In the rows, zero is written as 128.
Each run below is a few steps of one of 7 hidden systems, one row a step.
run 1, Y:
[[143 132  93 176 109  90 144 164 135 114 143 143 127 149 108 130 113  65
  126 123 124 119 137 124 169 134]
 [ 96 110 136 146 128 151 162 142 105 156 122 137 130 140 126 165 116 123
  156 151  99 125 143  80 119 158]
 [125 132 157  94 165 171 117  99 126 136 105 108 130  98 133 120 138 153
  134 147 124 110 124 137  99 144]
 [131 147 122 115 114 106 104 126 139 110 138 129 119 123 148  94 161 146
  111  99 154 146 133 168 111 114]
 [157 130 102 146  96  93 136 125 140 118 149 139 128 148 135 148 118 105
  124 134 161 122 119 110 168 123]
 [118 128 138 155 144 131 151 150 123 137 110 152 126 131 102 139 105  96
  138 133  96 107 134 100 141 145]
 [ 84 120 145 121 126 158 133 120 121 145 128 120 126 125 140 137 136 165
  141 147 107 139 129 127  86 134]
 [155 145 134 104 133 139 112 108 142 118 130  93 132 111 153 103 132 134
  117 140 149 115 120 150 124 129]
 [143 144 121 138 114  88 128 150 126 125 129 145 123 146 138 111 135 115
  114  92 142 143 144 127 146 130]
 [128 115 126 143 117 122 148 112 133 141 131 150 132 150 120 172 111 133
  139 145 125 115 120  86 148 119]]
run 2, W:
[[147  73 114 135 134 103 128 174 129 123  95 140 149 124  92  69 113  38
  164  65  96 162 126 178 151  92]
 [170  96  95 113  61 111 149  76 161 159 201  97 151 170 140 173 134 125
  152 121 161 143  95 150 122  64]
 [189 115 132 101 211 169 153  77 138 168  76 112 130 119  72 173 155  83
  166 140 107  83 141 156 122 164]
 [ 83  87  87 130 128  87 134 147  91 133 166 140  82 113 101 135 207 125
  168  65 107 174 178 167  95 105]
 [133 123 115  90 110 136 133  43 159 100 156 119 112  38 120 122 130  96
  194 139 187  84  61 113 124  95]
 [163 124 110 153 119 146 175 158 149 136  57 165 148 145  96 112 137  19
  182  86 133 162 153 166 109 180]
 [108 121  89 125  51 128 152  76 139 142 187 121 106 156 159 189 196 176
  157 146 181 167 136 144  70 127]
 [145 144 138 121 184 172 137  67 138 103  46 149  87  61 105 133 167 101
  165 186 152  58 134 124 120 189]
 [ 69 144  92 176  76  75 143 190 107  99 136 194  85 126 132  99 189  95
  152  69 146 179 180 132 104 157]
 [110 181 133 106  59 160 145  54 169 103 165 132 122  82 169 145 105 147
  150 175 221  99  69  71 105 147]]
run 3, W:
[[101 109 123 129 128 119 144 133  87 106 128 116 100  83 153 122 137 113
  162 161 146 120 145  88 144 147]
 [128 151 155 123  99 110 146 128 122 138  96 149 126 128 180  85 126 100
  150 106 162 139 128 106 124 133]
 [135 171 141 130  99 139 123 113 166 133 119 152 141 157 140 131 135 157
  100 124 146 137 117 142  94 146]
 [118 135 113 151 138 153 114 131 139 102 115 137 116 131 105 156 134 155
  100 173 121 117 139 135 125 165]
 [ 95 119 118 147 125 104 123 155  93  98 132 132 104 113 141 127 124 127
  124 153 125 125 147  92 154 145]
 [124 150 157 124 108 116 141 133 116 134 127 134 136 122 173 102  95 116
  134 123 148 116 118  81 145 127]
 [135 161 160 128 119 144 127 139 145 151 105 126 153 163 144 113 109 142
  105 118 124 140 125 134 105 145]
 [121 133 124 132 134 139  96 136 133 119 129 115 133 153 124 146 127 184
   84 160 111 135 133 145 126 131]
 [126 115 125 135 153 107 108 136 109 103 120 124 117 115 120 129 112 138
  103 156 116 106 132 105 176 121]
 [124 131 144 136 124  99 135 155 109 143 141 134 135 136 140 114  97 111
  120 105 112 122 123  89 155 112]]
run 4, U, 10 rows:
[[109 166 112 159  85 153 108 200 172 103 116 161 165 178 110 111 105 129
   73  94 127 188 134 172  95 176]
 [114  85 118 112  77 133  94  88 146  96 130 145 149 143 151 160  85 205
   97 187 161 150  68  95 158  82]
 [139 183 187 146 166 118 108 145 126 119  45 152 123 128 163  60 107 133
   79 156 111  78 135 103 155 142]
 [ 89 181 134 165  68  98 132 167 152 154 226 127 143 178 139 123  89 141
   90  94  94 125 103 119 116  84]
 [162 142 154  56 166 182  97 102 143 116 138  83 177  97 127 145  56 158
   89 127 162 110  75  95 155 154]
 [ 96 115 160 136 146 130  86 212 107 124  81 141 154 159 133  60 111 152
   84  95  64 184 153 168 115 121]
 [121  84 152 104  97 100 119  88 114 163 194  91 138 136 169 131  97 176
  131 146 112 112  77  93 152  19]
 [190 180 187  86 222 135 124 142 105 165  88  85 149 119 142  86 100 106
   96  99 106  81 151 120 151 168]
 [ 83 103 112 134 116 112 124 195 107 166 216 106 147 172  97 145 119 147
  115  52  57 179 142 151 106  83]
 [154  60 141  34 192 159 111  70  91 135 137  60 146  60 133 152 100 153
  157 139 141 108  91  97 160 102]]
run 5, S, 10 rows:
[[112 178 113 166  84 117 115  91 175 112 156 138  84 148 143 132 194 175
  106 179 142 104 132 173  77 121]
 [174 163 137 139 157 153 112 118 143  88 100  81 138 111 147 116  98 116
   92 222 146  70 124 128 162 173]
 [ 64 143 167 170  97 137 131 187 106 117  72 174 131 151 173  97  96 166
  104 168 111 150 144  72 124 163]
 [ 93 129 171 100  92 168 121  61 154 150 142 118 138 121 158 144 106 206
  138 177 131 114  68 106  87  83]
 [154 129 164 131 142 151  92 134 160 124  64 100 155 151 133  54 130 128
  108 166  82 125 123 216 101  98]
 [106 154 117 167  78  95 101 166 117 116 190  97 122 184 181 123 132 189
   62 174 121 144 157 133 137 118]
 [150 113 165 105 163 154 115 125 112 146 135  78 177 130 145 131  36 140
   98 176  96  84  88  77 179 104]
 [ 64 110 169 154 109 140 127 198 119 156 111 151 162 165 123  81  93 136
  125  91  48 173 126 140  91  95]
 [124 106 117  94  93 134 109  93 139 148 235  57 151 138 144 149 122 179
  127 128 128 143  94 164  97  67]
 [204  86 134 108 177 111 103 168 107 138  97  59 177 152 134  76  99  85
  106 118  93 141 144 188 181 102]]
run 6, T, 10 rows:
[[ 65 156 126 159 139 112 118 147 118 115 146 175  86 110 103 136 145 159
  112 120  96 106 139 104 113 137]
 [ 85 158 136 137  82 136 128 124 150 102 162 131 123  88 143 106  98 116
  143 148 149 111  87 105 111 126]
 [156 132 142 125  97 154 127 129 154 112  63 127 157 138 164  90 114 113
  133 158 159 152 121 153 113 152]
 [160 120 129 135 120 117 129  98 117 148 103 128 122 182 164 157 161 171
  108 177 143 131 156 122 136 136]
 [131 146 137 134 181 124 114 112 128 125 124 134 105 116  98 157 124 146
  100 156 103  64 124 104 159 126]
 [ 88 178 138 158 112 111 104 168 146 106 151 154 119 128 118  93 107 131
   87 107 108 118 114 126 121 120]
 [129 132 135 128  70 133 133 134 140 119 151 106 163 133 173 115  73 124
  127 156 159 142  91 102 135 119]
 [167  92 153 118 141 153 116 127 134 137  57 119 171 163 144 113 110 134
  119 164 118 147 124 146 142 125]
 [144 126 135 133 144  98 117 112 117 166 141 116 112 178 137 152 163 175
   98 145  95 111 150 140 136  94]
 [142 149 129 125 170 116 114 130 133 127 175 109 126 105  95 140  93 112
  100 111 102  75 112 110 167 111]]
run 7, U, 10 rows:
[[ 70 156 169 115 108 120  97 141 130 126 181 118 132  98 154  70  97 170
  109 101 110 121  85 114 106  72]
 [175 143 170  77 141 134 109 123 145 145 127  90 181 123 153  73  67 117
  110  86 136 121  84 138 143  95]
 [152 100 149 116 146 127 116 174 113 167 123 103 184 196 125 120  84 145
   85  95  76 164 133 143 150 102]
 [118  86 152  94 173 125 105 127  79 161 164  83 137 140 134 151 103 194
  101 142  85 113 122  97 154  85]
 [114 137 171  90 200 122 109 149  81 149 145  84 117  81 134  78 129 133
  124  89  83 100 145 122 126 117]
 [124  99 135  87 134 113 138 146 105 169 188  79 147 118 129 105 124 100
  163  50  99 149 124 156 110  77]
 [182  62 136  59 186 150 136 104  92 169 111  73 160 125 125 146 125 111
  162 103 115 142 131 140 143 114]
 [132  72 127 123 185 113 137 150  75 173 113 104 113 152 115 133 176 124
  150 109  61 142 190 156 129 120]
 [125  88 107 105 161  99 149  95  83 158 188  86  86  92 123 161 173 119
  183 116 111 103 149 122 132  95]
 [152 118 113  99 184 133 159 123 100 140 118 102 105  70 107 118 165  59
  187  83 128 112 166 143 119 167]]
run 8, X, 10 rows:
[[119  53  99 131  88 125 161 125 108 154 104 154 141 185 137 182 153 140
  166 125 136 200 151 124 120 130]
 [147  99 126  97 165 127 129  46 143 141  90 145  90 107 105 142 199 147
  169 137 128 105 127 160 107  94]
 [118 179 109 140 152 100 109 129 139  92 185 120  79  65  90 107 156 100
  123 103 130  74 128 154 121 127]
 [113 145  97 129  99 139 141 150 122  93 175 126 137 101 129 158  77 102
  125 126 176 132 113  74 153 178]
 [112  86 127 136 102 160 161 144 122 129  56 176 153 141 127 139 113  99
  174 130 134 177 130 107 116 164]
 [118 106 117 137  92 126 122  86 152 123 104 157 105 148 128 127 192 160
  147 149 132 150 130 185  84  94]
 [171 177 121 119 154 118 115  78 157 104 131 114  94  94 127 122 165 117
  117 157 169  70 131 150 132 145]
 [ 95 193 129 157 123 112 143 173 113 104 147 142 101 101 144 107 117  98
  118 114 138 114 151  83 134 184]
 [ 83 122 140 130  77 160 139 128 130 121 116 157 149 134 161 146  86 165
  133 149 154 162 105  69 113 151]
 [138 115 153 136 119 165 120 110 160 126  41 151 152 142 124  93 129 122
  144 158 116 143 115 170  99 125]]
run 9, T:
[[110 141 141  87  95 178 136 108 140 138 135 120 155 126 158 150 113 167
  135 117 172 166 105 109  85 159]
 [141  84 112 100 142 145  91  97 127  89  87 113 125 101 124 127 155 159
  127 168 148 145 127 170 128 124]
 [142 127 111 168 132  74 131 119 118 120 121 144  84 140 131 120 177 111
  130 161 120 103 161 141 150 108]
 [130 175 140 154 134 123 161 129 137 147 143 146 119 129 116 146 106  90
  131 121 125  78 126  79 141 156]
 [ 91 160 143 118 114 172 121 150 146 126 120 145 152 128 127 127 101 153
  114 110 128 152 115 117  96 167]
 [114 101 126 112  99 138 104 105 127 100 134 105 130 115 166 120 131 179
  127 173 152 151 114 144 117 109]
 [168 112 129 139 146 112 119 109 133 112  85 123 118 128 131 108 138 103
  133 174 126  98 134 142 164 110]
 [144 166 137 168 129  99 147 137 131 156 125 161 118 173 126 140 139 119
  103 113 111 106 150 115 139 133]
 [110 156 133 121 132 149 126 132 133 132 169 126 143 123 115 165  85 151
  106 125 126 109 104  86 126 152]
 [104 110 138 113 124 147  96 153 131  96 114 119 150 113 134  88 106 150
  112 131 120 156 110 150 117 119]]
run 10, S, 10 rows:
[[136 111  97 162 158 124 116 133 146  71  64 175 106 100  70 125 133  79
  129 165 116  99 129 142 168 143]
 [ 70 139 112 178  76 110 170 124 110 117 146 153  79 114 158 140 160 113
  173 177 144 118 155  87 104 148]
 [163 152 164  87 143 178 157  67 136 152  85 106 139 100 165 129 128 112
  168 156 174 103 117 104 101 172]
 [121 163 142 132 126 135 105 142 146 113  50 190 120 149 129 101 166 161
   94 110 139 164 152 159  95 167]
 [118 148 108 142 106 115  93  75 151  83 158 142  94 116 129 166 146 188
   88 192 162  90 102 113 142 115]
 [138 135 159 168 143 146 133 137 139 107  59 129 134 113 129  81  92  80
  134 209 103  77 123 124 153 136]
 [ 59 164 154 162  61 142 150 150 122 143 133 146 126 160 183 120 132 169
  131 159 127 152 142 104  71 154]
 [153 130 160  73 146 189 101  67 150 134 110  86 158 118 153 131 110 186
  110 171 145 114  89 140 111 124]
 [118 126 149 158 134 109  85 172 133 103  68 149 130 160 142  62 139 155
   77 143  87 153 147 180 129 107]
 [105 148 126 155  82 104 120 114 131 130 216  98 121 153 166 156 104 181
   92 187 125  96 105  96 147  86]]
run 11, D:
[[170  96  71 140 129  84 115 118 135  91 150 100 104 110  99 112 167  74
  151 131 137 125 139 201 156  94]
 [162  97  92 149 129  93 184 127 109 160 145 129 120 147 109 182 131  61
  172 116 133 117 155  94 168 139]
 [ 87 132 145 126 136 156 173 105 124 178 132 175 112 127  94 180 140 130
  176  90 108 118 129  84  86 148]
 [ 88 142 129 110 128 161 116  83 157 108 119 147 101  69  96 116 171 140
  158 111 139 130 109 164  60 130]
 [161 115  87 129 129 111 118 116 146  77  95 134 102  90 110 103 175  70
  154 135 165 130 144 181 135 139]
 [170 115 100 158 112  94 168 122 123 134  93 166 115 156 129 159 152  74
  151 134 164 132 155 105 162 160]
 [115 154 141 141 118 155 166  96 147 154  97 183 122 149 113 185 127 137
  142 139 141 112 123  78 111 168]
 [ 84 176 136 135 128 172 114 112 158  96  98 161 104  88 114 115 144 145
  124 147 142 111 117 136  77 168]
 [143 147 108 134 105 123 114 133 140  64  89 138 115  99 156  83 143 102
  125 151 187 136 133 149 136 167]
 [180 129 127 142 117 108 142 137 124 118  58 157 144 166 161 127 120 101
  119 149 169 139 148 103 173 168]]
run 12, D, 10 rows:
[[ 93 184 161 183 122 131 123 120 158 149 162 117 105 147 125 117 135 161
   98 192  61  60 118 148  96  93]
 [128 183 112 104 128 118 110 140 118  92 223  59 114  77 155 114 112 124
  101 119 173 104 127 120 138 158]
 [134  90 125  92 165 123 123 193  77 117  95 124 156 114 131 109  93 101
  124  64 129 178 153 101 172 158]
 [114  71 150 126  77 120 134 119 129 166  97 161 161 187 152 124 119 161
  146 116 111 183 109 123 117  64]
 [165 127 149 113 152 160 119  66 162 158 149  78 143 139 113 148 128 149
  123 183  96  74  99 166 117  87]
 [108 167 110 160 152  97 119 175 107 115 196  87  91 112 111 117 151 114
  102 129  86  96 171 153 133 142]
 [117  99  97  90 114  97 133 143  86 113 182 123 129  98 146 150 109 120
  147  73 176 164 126  70 162 131]
 [129  79 162  97 165 152 138 127 120 165  65 152 159 126  93 123  98 110
  161  79  85 144 107 118 128 103]
 [116 125 132 153  82 128 134 100 166 154 147 124 124 161 127 114 170 137
  146 140  97 135 122 197  72  68]
 [176 125  92 109 161 129 125  84 125 121 179  59 111 102 117 165 159 116
  136 162 148  86 138 152 141 139]]
run 13, X (10 x 26):
[[ 99 129 141 154  84 134 122  98 140 111 134 127 117 131 161 128 119 173
  123 222 132 103 103 105 125 104]
 [153 164 170 128 126 151 148 122 140 139  92  95 146 116 169  64 110  83
  149 154 126 100 125 143 108 143]
 [120 171 143 123  96 120 118 167 122 141 147 118 138 168 175 101 142 165
   90  98 141 165 152 142  94 147]
 [158 133 158  98 156 138 104 106 127 135  85 139 145 151 150 147 108 184
   80 146 140 116 119  93 160 138]
 [109 135 165 163 146 114 120 166 118 140 101 140 122 141 130  80 114 123
  114 145  63  97 133 129 135  98]
 [127 135 141 123  93 128 121 125 130 147 192  70 151 154 170 128  98 160
  111 159 122 121 107 127 123  98]
 [179 124 165  90 172 150 134 137 113 167  94  93 167 145 140 111  99 106
  131 109 114 128 135 130 140 144]
 [110 111 134 129 134  91 103 171 102 148 149 132 128 171 132 124 142 170
   94  91  82 158 153 141 130  96]
 [167  98 134  94 156 124 112  88 124 145 148 103 146 132 123 164  95 159
  107 144 125  95  97 106 176  86]
 [130 118 144 144 166 113 143 169 113 156 137 107 133 126  99  98 106  66
  145  98  58 107 139 138 143 107]]
run 14, Y, 10 rows:
[[147 112 144 118  78 151 124 111 161 109 120  95 177 111 165  87  51  93
  147 173 155 125  61 121 146  94]
 [164 132 157 146 123 123 145 187 124 169  84 114 175 196 155  80 114  90
  121 104  87 169 159 168 122 134]
 [150 101 129 110 136 117 131  99 107 185 158 113 138 206 146 207 139 206
   92 137 114 140 142 103 141 110]
 [143 139 139 100 209 115  82 129 119 115 151 116 122  85  83 125  88 135
   79 103  93  69 101 109 183 102]
 [ 51  93 122 119  88 106 118 179 103 108 174 136 135  98 133  95  96 130
  151  68 114 181 107 114 115  82]
 [182  70 118  98  96 166 150 103 144 135 116  75 196 137 145 144  70  86
  175 158 156 151  91 133 146 120]
 [180 107 135 115 193 130 124 169 110 162  75 112 153 173 107 110 154 102
  111  79  81 157 181 189 132 149]
 [118  77  95  99 136  98 116  94  92 151 193 117 101 150 120 212 180 212
  116 113 132 148 146 117 136  95]
 [149 119 105 102 189 119 104 112 133  84 161 106 113  37  66 127  92  73
  135 109 132  64  92 117 186 116]
 [ 58  88 106 133  88 132 147 186 103 114 133 149 132  96 116  97 132  81
  190  62 120 201 140 137  90 137]]

Which system made each of these runs?
run 15, 2 rows:
[[167 127 133 113 140 124 150 111 136 171 109 153 139 157 115 151 141 109
  142  75 132 135 139 130 129 132]
 [103 120 121 117 136 147 126  96 142 145 152 133 109 120  98 162 164 163
  145 118 110 125 121 152  85 114]]
  W
run 16, 2 rows:
[[129 128 141  88 148 212 134  65 155 125  76 123 135  89 115 139 162 135
  173 154 153 134 120 167  57 173]
 [114 158 100 140 132 108  84 155 135  46 103 148  89  85 124  72 178 123
  103 120 156 150 158 190 118 155]]
  X
run 17, 2 rows:
[[ 93 143 143 145  80 108 127 100 136  94 130 139 103  88 173  78 124 127
  147 177 152 101 101 100 130  91]
 [195 177 154 111 152 125 137 127 143 137  97 116 151 123 142  89 101  70
  117  99 157  94 119 123 153 152]]
  D
run 18, 2 rows:
[[100 137 107 135 157  79 150 152  76 143 211 108  80  97 116 153 150 104
  146  90 109  96 165  84 148 132]
 [140 142 136  91 149 140 157 127 128 142 147 124 137  73 104 123  84  49
  174  51 152 112 102  89 136 155]]
  S
run 19 (2 x 26):
[[119 188 151 112 160 137 137 147 114 150 150 113 120 119 144 121 143 134
  115  86 133 117 153 116  98 181]
 [119 110 113  98 119 122  93 141 121  99 120 145 131 120 131 128 138 173
  101  90 160 179 129 132 130 135]]
  D
run 20, 2 rows:
[[156 177 110 140 116  82 184 131 120 164 197 118 115 126 132 155 113  53
  150  85 152  83 139  68 161 152]
 [100 128 137  97 151 189 134 163 130 125  91 160 169 114  93 147  78 119
  132  63 132 173 118  98 107 200]]
  T
run 21, 2 rows:
[[171 153 162 123 123 119 158 159 107 163 142  70 162 143 188  85  79  74
  132 127 131 113 134 106 150 140]
 [135 139 162  99 144 132 131 153  98 188 135 111 160 186 165 142 127 181
   92  81 111 166 155 114 114 145]]
  D
run 22, 2 rows:
[[164  87  98 104  93 105  99  83 138 102  92 160 135 161 156 162 148 187
  106 144 195 176 118 125 163 112]
 [141  88 100 174 154 127 126 114 137 108 101 143 112 143  76 172 129 118
  123 204  90  88 129 133 175 119]]
  T
run 23, 2 rows:
[[148  62  76 117 159 105 139 154  96 151 187  86 131 137  84 179 146  98
  148  84  99 151 159 150 147 118]
 [106  86 116 105 168 118 151 166  79 149 170 101 122  86  90 129 130  67
  184  60  92 138 152 124 129 124]]
  T
run 24 (2 x 26):
[[129 112 143 124 163 147 115 117 146 141  74 159 135 132  82 123 130 127
  134 109  91 120 116 154 111 116]
 [102 106  96 161 103 106 116 141 134 111 180 117 114 135 106 135 141 123
  129 143 105 134 125 159 124  95]]
  W
run 25, 2 rows:
[[110  94 112 100 139 111 132 120 104 129 136 176 125 111  99 186 104 141
  134  71 150 141 116  50 172 128]
 [102  71 132 113 150 163 117 110 144 107  84 142 140  80  75 119 100 106
  167 137  96 120  88 146 124  97]]
  Y
run 26, 2 rows:
[[179 128  86 145  96 125 158 189 115 139 167  66 172 192 163 140 109  79
  117 130 145 176 169 151 144 181]
 [134  71 130  73 172 133 128 140  63 156 131 117 150 144 131 198 101 178
  116  99 129 166 143  63 166 154]]
  S
run 27, 2 rows:
[[127  43 107  88 110 173 144 172  79 137 141  62 191 147 162 153  87 131
  155 133 132 217 142 126 127 158]
 [111  56 181 113 160 124 129 105  74 185  78 113 121 148 160 116 154 176
  160 168  61 122 147 118 119  63]]
  D
run 28 (2 x 26):
[[155 108 109 105 149 111 121 117 103 140 195  53 126 129 136 152 139 138
  121 143 128 114 143 143 148 113]
 [149 127 145 117 172 103 130 175  93 146 121 114 143 128 127  98  95  86
  121  83 102 124 148 110 171 133]]
  S
run 29 (2 x 26):
[[ 77 145 141  93 134 127 161 130  71 188 177 133 103 142 162 184 175 195
  143  68 142 166 176  74  78 175]
 [ 71 134 180  89 152 191  96  84 137  99  73 141 110  41 126  77 130 170
  154 156 123 105  88 128  78 122]]
  W
run 30 (2 x 26):
[[117  89 129 123 141 156 126  81 149 131  83 165 131 123  90 160 123 143
  152 151 111 114  94 122 122 104]
 [107 138 123 158 122 125 129 123 132 121 122 121  99 121 127 100 177 116
  150 161 102 118 151 183  88 119]]
  S
run 31, 2 rows:
[[136  84 165 106 195 113 117 148  70 176 141  57 132 129 150 100 124 141
  124 131  52 107 155 134 148  83]
 [116 119 135 117 122  62 117 132 102 171 221 107 116 152 142 129 138 163
  112  69  98 130 127 124 141  47]]
  D
run 32, 2 rows:
[[144 126 181 112  90 136 118 128 150 139  69 136 180 155 186  50  87 135
  122 128 135 155  96 136 125  90]
 [141 123 134 150  80 120 113 121 156 158 142 127 157 223 147 153 134 196
   80 156 104 154 120 161 116  83]]
  S
run 33:
[[169 138 110 140 106  69 138 117 155 151 116 182 112 176 114 120 191 104
  131  56 140 153 151 172 119 100]
 [181 147  76 141 156 112 138 102 146 126 182 108 106 140  79 212 142 109
  111 142 146  84 138 124 165 164]]
  S
run 34, 2 rows:
[[122  82 127 105 105 139 134  89 148 154 126 155 144 147 113 171 126 156
  154 113 131 156  96 120 116  90]
 [162 107 118 128 159 125 119 105 137 136 114 108 121 134  98 118 174 110
  146 134  98 114 148 194 111 103]]
  S
run 35:
[[155 157  90 138 155 139 101 137 166  58 139 132 127  84  63 144  81  82
   92 141 153  80  94 121 183 163]
 [ 99 107  91 198  72 109 173 192 104 106 128 145 130 152 137 136 107  70
  156 164 124 155 164  95 150 166]]
  X
